0: [ -5 -17  17 -12   4  73  -6 -53  36  17 -51  64  13 -25  15  -5  17  20
 -17 -39 -44 -10  54  19 -34]
1: [ 17 -11  -3   6 -19   2  16   0 -72  21 -23   6  -7 -34 -17  -1  -7 -22
  19  33   4  32  13 -29 -36]
2: [ -4   8 -11  18   0 -51 -10  48   5 -22  17 -23  29  63 -31  17 -33  26
  12 -63 -11 -22 -45   1   1]
3: [ 18 -18  13 -37  47  34  14 -25  -1  -8   2  15  33 -14  33 -16   5   5
 -22  33 -25  11  11  13   8]
4: [-24   8 -28   2 -26   5  15  25  13  16   2 -17 -54 -13  12  -4   8  16
  -3  21  16  22  24 -12   0]
5: [ 31 -28 -47 -29 -16  89   7 -19 -31   0 -38  77 -52 -39  20 -26  18   8
 -11  52  11 -24  36  -5 -45]
6: [ 13 -17  10 -50  48  40  24 -26  -8  10 -18   9  28 -14  41 -12   2   6
 -27  41 -26  15  10   1   4]
7: [  6 -21  29 -11   9  76  -1 -52  33   9 -54  55  22 -20   8  -1  11   9
 -17 -29 -37   6  40  23 -39]
8: [ -3  -7  -6  -9 -18 104  -9 -72  65 -46  12  53  -2  -1   8  65 -47  53
 -27 -14 -26  90   0  44 -55]
9: [  1 -21  20 -10   6  73  -1 -54  39  15 -42  62  11 -22  10  -2  14  16
 -18 -35 -41   0  46  16 -41]
10: [ -4   6 -14  15  -9 -55  -9  47   6 -28  27 -16  24  53 -30  25 -38  26
   4 -63  -9 -14 -43  -3  -1]

[ -6  21  37  20  22  21  19  -8 -86 -66 -63 -21  23 -68 -36  -2  47  -6
  -7  71 -24  52 109  32  -6] 1 3 6 4 7
[  4  -6  48  16  19  -5  14  -9  -3 -27  38  27 -45   2   2  10  37 -18
 -43  23 -44 -32  28  79 -12] 3 6 4 9 7
[ 54   3 -14  18  25  68 -39 -85 -26 -12  14   5  40 -13  58  30 -25   8
  14 -15  -9  14  -7  69  30] 3 6 7 9 0
[-26   6 -29  10 -21  -3  20  28  13  27   3 -22 -51 -11   8  -8  11  16
  -6  17  10  14  26  -9   1] 4 1 3 6 10
[-38  -5   6  24  11 -44   6  34  26  11 -29 -45 -22  -8 -24 -33  68 -48
   7  -5  43   2   2  18  59] 4 1 2 3 10
[ 38 -33 -52 -35 -12  91  10 -29 -34  15 -43  77 -60 -43  25 -28  24  10
  -8  60   2 -25  47 -12 -55] 5 9 0 1 6
[ 12 -34   8   1  11 -22  33   6 -41  32 -34  -5  41   6 -26 -49  26 -40
  -9  51   5  -9  28 -29 -22] 1 6 3 4 7
[-31   5   0   8  -4  35  12  17  57 -59  14  -2 -67  23   3   3  40 -18
 -41  12  33   3 -24   0 -30] 4 3 6 10 9
[ 31  -6   1   7  30 -37 -26 -35 -27  28  33  21 -19 -72  -1 -15  34 -21
 -39   3 -58 -70  16  12 -10] 3 6 1 9 4
[-18 -10 -24  30   7 -34  48  -4 -21  21 -10 -61 -67  39 -31  -8  41 -24
 -43   4  -7  -1 -16  -2   1] 4 1 2 10 3
[-14 -16 -26  23   9 -36  49   2 -23  31 -13 -58 -60  32 -27 -14  41 -16
 -42   5 -11  -4 -13  -7   2] 4 1 2 10 6
[ 18  -5 -14   9 -11  27  11 -13 -94  -1 -31  12   7   8  -8  27 -39  -8
  15  45 -18  19  24  -1 -24] 1 6 3 4 5
[ 22 -17 -11  18 -16 -46  -3  24 -52  14 -32  19  22 -20 -36 -14   2 -20
  58 -20  32   3   8  15  23] 1 4 2 10 3
[ 41 -11  -7   5  32 -17 -29 -44 -28  35  27  31 -18 -72   2 -19  35 -16
 -37  -9 -61 -74  14  13 -18] 3 6 9 0 1
[-37   3 -26 -21 -12 -13 -25  -4  24  26 -26  38  16 -21  19  10 -31  12
  44 -47  11  21  31  -4  47] 4 3 0 9 7
[-38 -12   5  29 -16 -53  31  -9  16  67   9 -56  -9  32 -25 -19  28 -10
 -29 -19 -22   5   7 -30  -6] 4 2 10 1 3
[  1  24  -5  12  12  69   3 -34  35 -68 -17  -6   6  10  31  18 -12  17
 -11  -3  18  28  16   4 -12] 3 6 7 4 9
[  2  -6  45  25  21   0   8 -19  -1 -28  38  22 -42   1   7  10  39 -18
 -46  22 -41 -27  30  89 -15] 3 6 4 9 7
[  -3   19   21   18  -21    6   39   16 -100  -23  -68    9   21   10
   -6   17   -8   -3   56  -22   25   37   37   26   29] 1 4 3 6 2
